In the rows, zero is written as 128.
Each path below is one point turned by a fixed rotation once a step. After each direction that follows a path, write how fast that rotation turns it, in degrees per step (0 if it stays still).
Each turn is a multiple of 5 degrees from 10 to 175, or 0.
Each row of a path follows its step; steps can be skipped.

step 0: [121 133 131 134 122 129 126 134 119 136 131 135 107 131 133 125 132 149
 141 139 123 107 143 119 143 131 131 130 136 131 127 132 118 130 140 127
 136 129 117 143 126 119 128 125 126 115]
step 3: [127 136 141 141 121 132 124 133 126 138 127 138 142 124 115 121 123 135
 128 135 112 138 138 133 128 140 123 117 146 131 146 115 121 125 120 143
 137 125 123 129 136 128 118 117 130 117]
step 4: [136 132 125 118 118 127 130 126 121 140 128 125 128 131 123 129 115 125
 111 133 129 143 124 114 132 137 144 145 117 133 124 121 119 131 134 129
 138 150 125 146 116 120 130 133 138 127]
step 5: [115 135 128 146 124 140 120 117 122 112 119 144 138 148 122 142 114 131
 130 133 128 118 127 134 133 143 118 131 125 134 131 143 137 123 140 120
 132 129 130 128 124 120 122 126 130 130]
step 7: [139 123 126 136 121 114 148 124 120 120 135 125 140 140 129 125 128 115
 131 135 121 139 122 130 115 155 135 137 130 126 128 130 130 127 123 132
 129 124 137 111 108 128 131 126 130 124]
step 8: [133 140 137 143 133 133 145 116 123 124 116 122 143 135 125 128 127 131
 128 125 140 129 116 137 150 125 129 116 124 133 128 130 118 130 115 135
 137 129 127 148 131 144 121 135 137 127]
step 9: [132 129 137 117 135 126 126 117 143 112 118 133 130 135 140 115 125 109
 114 132 133 128 120 125 128 129 124 137 128 133 148 120 133 149 139 131
 138 133 116 121 125 121 136 124 130 131]
step 10: [134 113 110 126 133 120 129 123 135 122 125 127 126 131 126 138 142 123
 123 140 143 121 104 124 126 140 123 121 126 134 123 134 133 117 133 124
 124 114 130 136 124 125 103 136 133 131]
step 11: [120 136 119 132 127 115 140 120 129 124 124 125 134 136 155 129 123 135
 130 139 138 127 128 136 125 113 124 112 124 109 125 122 131 125 122 139
 128 121 116 117 127 135 137 115 133 131]
[127 133 129 127 132 129 129 128 123 124 128 131 131 126 126 129 125 123
 128 126 129 126 132 125 127 124 127 125 124 128 128 130 130 128 130 129
 124 130 128 129 126 132 128 127 132 129] -> 110

step 0: [139 136 116 141 127 125 123 124 125 135 136 136 128 126 119 129 110 135
 120 146 129 120 112 139 137 114 111 135 139 116 129 125 126 114 129 114
 139 129 129 115 124 128 124 130 124 122]
step 1: [129 132 117 116 141 141 119 117 128 136 131 113 128 128 126 132 119 140
 131 129 123 130 131 135 133 110 130 128 129 111 136 132 120 128 126 119
 137 129 143 134 142 152 134 140 128 127]
step 4: [141 110 123 143 126 116 135 135 123 138 129 134 119 139 136 127 126 139
 129 117 130 132 132 126 136 122 128 139 115 136 126 127 126 143 118 130
 112 123 121 122 139 151 128 130 135 142]
step 5: [115 128 110 144 146 119 132 133 128 128 133 143 118 137 104 124 126 125
 133 136 131 122 135 124 149 127 126 142 123 136 130 124 127 116 127 133
 120 129 123 126 129 129 128 116 141 131]
step 6: [126 115 108 125 133 131 140 133 129 144 128 135 139 119 127 114 143 133
 128 125 106 119 134 125 141 119 122 141 128 133 137 126 136 118 126 117
 126 126 142 134 138 124 124 133 127 120]
step 8: [130 112 129 123 149 124 134 141 128 120 138 128 127 122 125 133 131 101
 128 131 119 127 136 139 115 123 135 120 141 129 138 126 135 132 131 135
 124 140 127 141 139 127 144 130 121 125]
step 9: [145 116 126 147 135 137 137 126 125 125 120 139 127 134 134 113 133 134
 119 125 127 127 128 134 104 130 133 127 148 133 130 116 134 136 140 136
 119 124 124 117 128 125 136 132 115 137]
step 11: [134 128 138 124 140 141 121 144 129 146 119 128 121 124 121 133 126 130
 129 129 116 125 125 127 130 128 108 136 140 131 132 114 128 123 134 124
 117 116 118 120 132 140 119 109 121 111]
step 12: [119 123 127 118 131 143 119 121 128 138 124 121 134 132 115 124 137 128
 140 134 132 145 119 132 140 122 126 121 146 131 124 131 129 130 143 132
 126 115 154 115 127 127 122 115 129 128]
[130 127 125 130 124 130 126 126 129 130 127 130 130 125 131 122 128 125
 124 129 131 127 122 130 128 129 129 127 124 130 128 131 131 127 126 126
 128 125 131 125 128 129 129 132 127 127] -> 115
[133 126 133 126 129 129 126 129 129 124 129 133 130 129 126 126 127 128
 129 129 125 126 129 127 127 132 129 127 127 133 127 125 131 127 135 128
 130 125 132 130 130 128 130 126 127 126] -> 25
[127 128 126 124 130 130 127 131 130 125 125 127 127 125 125 129 130 126
 132 125 128 129 125 131 130 126 131 129 123 130 130 128 122 129 129 126
 128 133 131 132 129 128 131 131 126 128] -> 155
[131 129 128 125 130 134 127 126 128 129 130 129 130 129 127 128 123 127
 123 124 129 129 128 130 123 129 126 129 127 127 130 129 123 131 127 132
 127 127 127 129 124 132 128 124 125 128] -> 45
[129 132 127 129 130 128 130 127 127 126 125 131 129 127 129 131 129 125
 135 127 124 129 126 128 132 130 125 130 126 128 127 129 129 130 125 127
 126 122 128 126 127 128 127 124 125 133] -> 55
[131 126 127 129 129 130 130 127 130 126 126 126 129 132 131 130 128 124
 129 126 128 131 131 128 128 122 127 122 124 126 125 129 131 129 128 133
 129 128 127 128 128 124 131 129 125 125] -> 65

step 2: [127 117 134 153 140 133 123 131 144 137 126 120 129 116 137 133 126 125
 114 128 130 111 126 133 126 124 124 143 125 126 135 134 133 139 139 110
 122 130 125 133 124 124 128 108 123 121]
step 3: [122 135 133 131 138 128 125 135 138 135 143 133 127 112 122 136 135 112
 118 147 123 129 124 116 132 134 142 141 134 134 113 131 121 126 118 120
 133 120 139 132 123 131 128 147 123 116]
step 6: [107 134 123 140 144 132 110 128 138 127 121 131 131 115 137 118 128 121
 127 125 138 136 119 132 128 119 117 136 141 118 135 125 121 125 121 107
 124 131 125 120 131 125 137 116 123 117]
step 7: [124 128 142 137 118 117 117 125 135 133 130 131 129 121 129 118 125 114
 107 144 131 124 131 127 135 151 127 136 131 130 130 119 130 120 120 127
 138 127 136 150 120 140 128 122 129 119]
step 8: [128 125 127 148 123 137 138 140 137 143 135 143 135 135 119 140 129 124
 128 136 130 123 111 134 117 135 132 137 139 130 135 132 132 132 137 119
 146 121 133 131 129 108 135 123 127 129]
step 9: [129 128 133 133 133 129 120 142 139 129 142 119 126 136 114 127 136 115
 140 122 130 140 137 139 134 118 140 141 130 137 124 148 124 125 126 113
 134 122 137 134 135 147 127 127 133 120]
step 10: [121 139 110 135 123 142 109 124 135 121 144 128 128 113 135 127 129 121
 134 135 129 116 132 127 124 131 126 134 136 113 136 132 124 105 126 122
 134 118 124 117 130 133 126 114 123 135]
step 12: [115 131 132 140 128 130 121 130 121 136 121 139 133 131 121 115 136 129
 130 139 134 140 107 149 130 138 124 128 135 129 137 138 125 126 116 130
 134 121 149 129 137 119 141 119 125 133]
step 13: [133 122 134 139 118 118 127 140 136 136 124 126 140 139 125 123 121 125
 140 122 140 122 150 131 136 140 131 134 143 126 129 135 126 123 117 108
 145 134 131 132 128 134 126 115 132 121]
[131 129 125 129 127 129 126 128 131 129 132 128 124 127 129 132 126 127
 132 130 124 130 132 126 127 127 134 129 126 127 126 127 130 129 132 128
 128 128 133 126 130 127 131 129 134 129] -> 65
[126 130 125 128 129 132 130 129 128 126 126 127 126 126 134 123 126 126
 127 131 126 126 128 123 127 131 130 124 129 128 125 130 130 125 130 123
 126 130 128 131 128 130 126 129 125 126] -> 95
[124 128 128 127 128 127 123 128 130 121 129 122 130 126 128 128 128 129
 133 126 127 127 129 128 127 130 127 131 129 128 131 128 126 129 133 129
 126 128 122 130 129 127 126 127 130 126] -> 85

step 3: [129 121 133 117 128 109 119 120 114 132 142 134 138 141 124 131 125 113
 133 133 118 142 136 128 131 132 143 120 143 142 116 114 126 115 120 127
 121 135 117 120 127 131 117 142 121 124]
step 5: [131 128 135 107 133 129 123 143 113 135 138 128 148 125 118 130 109 133
 123 128 144 128 130 126 122 135 123 121 138 123 123 126 132 125 123 131
 122 116 114 135 139 122 108 143 120 136]
step 6: [126 140 132 133 121 125 114 139 112 124 135 133 128 127 138 131 149 123
 129 136 124 152 131 123 123 116 151 131 134 130 121 107 126 135 128 122
 139 145 136 127 127 128 125 135 134 130]
step 7: [127 115 125 133 132 123 125 137 124 127 142 145 138 124 115 129 121 138
 146 114 142 128 136 136 131 131 130 148 112 140 122 139 139 137 124 135
 109 126 126 131 131 123 115 137 133 132]
step 8: [133 150 124 125 123 130 126 139 114 133 133 126 140 123 113 136 128 121
 124 126 132 135 110 129 130 126 139 128 126 127 118 114 116 118 128 118
 155 113 116 128 129 134 120 136 127 141]
step 9: [122 130 129 134 124 116 112 125 110 112 123 136 132 115 128 126 142 143
 134 133 148 130 133 127 121 119 128 136 141 128 118 142 128 138 119 122
 120 145 138 116 139 124 121 132 131 134]
step 10: [137 128 126 138 123 119 121 140 127 130 139 146 135 127 118 149 122 117
 127 120 121 143 125 134 136 132 124 124 111 119 117 121 127 140 126 144
 131 105 131 132 132 117 121 128 139 141]
step 12: [142 128 134 140 117 113 119 125 127 133 128 113 133 121 114 151 144 136
 130 132 138 130 125 131 136 134 129 119 125 124 114 138 129 139 119 131
 115 127 117 112 134 120 134 137 144 132]
step 13: [127 133 113 131 130 113 122 125 130 118 122 145 132 121 128 135 126 120
 120 126 122 126 142 117 125 104 113 120 115 131 133 124 126 129 139 127
 138 117 135 127 126 133 109 134 128 153]
[128 130 126 127 127 129 131 130 125 130 128 130 126 131 131 133 125 127
 124 131 127 126 131 131 125 129 131 128 129 130 130 130 128 121 129 127
 129 125 128 126 128 126 124 126 127 132] -> 135
[126 130 126 129 132 128 129 129 131 130 129 127 132 128 128 123 127 126
 131 125 129 125 127 132 123 127 124 125 127 125 129 122 128 128 127 129
 130 123 127 128 128 125 124 128 126 130] -> 130

step 0: [145 135 138 127 128 126 125 133 133 124 140 129 119 135 108 135 128 138
 129 128 120 122 136 122 119 128 122 127 131 130 112 144 114 114 108 124
 128 128 128 129 122 132 123 122 128 130]
step 1: [116 129 129 135 133 142 137 121 118 133 128 117 137 120 122 126 131 128
 131 133 130 139 132 119 114 122 118 139 135 137 138 135 139 128 117 129
 133 137 138 128 143 123 143 128 130 137]
step 2: [130 122 122 128 130 115 137 122 123 130 126 131 125 134 142 129 132 124
 125 118 131 138 127 136 136 119 122 143 132 116 124 127 121 126 135 115
 132 145 127 116 132 117 111 146 131 127]
step 3: [130 119 129 116 117 124 124 125 133 124 131 139 114 132 131 136 110 142
 134 134 122 123 121 127 118 126 117 130 124 121 122 128 124 123 125 123
 140 124 109 129 134 125 133 106 125 130]
step 4: [125 131 136 122 131 142 131 129 122 142 128 140 125 144 119 125 136 128
 115 139 133 138 139 117 133 135 122 137 140 135 130 130 123 119 121 124
 134 121 146 133 120 128 138 122 123 132]
step 9: [127 121 130 129 130 132 134 118 114 127 133 136 115 119 118 139 133 134
 140 129 137 130 138 131 121 136 116 139 128 124 128 123 125 133 130 121
 125 116 131 113 126 130 117 124 151 128]
step 10: [117 141 128 128 130 134 121 132 118 130 119 136 128 138 128 120 130 118
 134 127 123 126 118 127 110 115 124 133 138 125 121 127 132 109 131 133
 140 128 114 126 117 120 124 129 127 144]
step 11: [139 117 144 118 123 128 135 123 116 132 137 120 123 142 133 127 123 132
 109 129 118 131 125 116 124 118 135 127 125 134 126 128 132 128 124 129
 117 147 136 123 124 121 122 118 120 122]
step 13: [131 128 130 125 118 121 142 125 120 117 114 136 138 128 117 137 126 120
 136 132 138 125 127 131 120 126 122 129 137 119 124 126 114 117 126 121
 125 122 135 134 120 108 134 135 138 141]
[124 122 129 131 133 129 124 123 128 128 127 130 130 129 128 130 128 132
 129 128 132 127 129 123 131 127 128 132 126 130 132 128 130 127 127 131
 128 125 129 127 127 129 129 126 128 126] -> 135
[130 129 132 128 126 130 125 125 134 124 125 131 123 126 129 131 131 125
 130 125 129 128 130 129 124 129 131 129 124 130 130 128 125 127 128 123
 127 129 126 126 129 130 128 127 128 129] -> 115
[128 127 129 128 128 130 129 134 124 132 129 130 126 132 126 126 132 128
 132 128 130 128 126 128 127 130 130 126 126 133 128 127 130 128 127 126
 127 125 124 126 126 128 124 125 124 128] -> 65
[124 125 130 129 129 127 128 130 130 128 127 131 134 128 127 124 125 126
 127 127 131 125 126 132 127 126 126 128 128 127 127 126 128 124 133 124
 127 131 126 125 130 128 126 125 133 127] -> 95
[124 126 130 128 128 128 128 129 126 128 127 123 126 129 130 126 130 126
 123 130 127 127 126 126 128 134 128 127 130 129 135 127 128 126 126 127
 127 134 130 124 129 130 130 131 126 127] -> 110
[128 130 131 127 131 130 125 128 126 129 126 126 132 129 130 128 131 124
 126 128 129 133 125 127 129 125 130 129 129 129 127 131 126 130 132 127
 124 128 130 128 132 124 131 124 125 131] -> 115
[128 134 129 127 130 133 130 129 129 126 126 122 130 125 124 131 129 130
 129 129 135 127 128 128 126 127 123 127 130 129 128 128 128 128 128 129
 128 129 128 124 124 128 126 131 130 130] -> 85
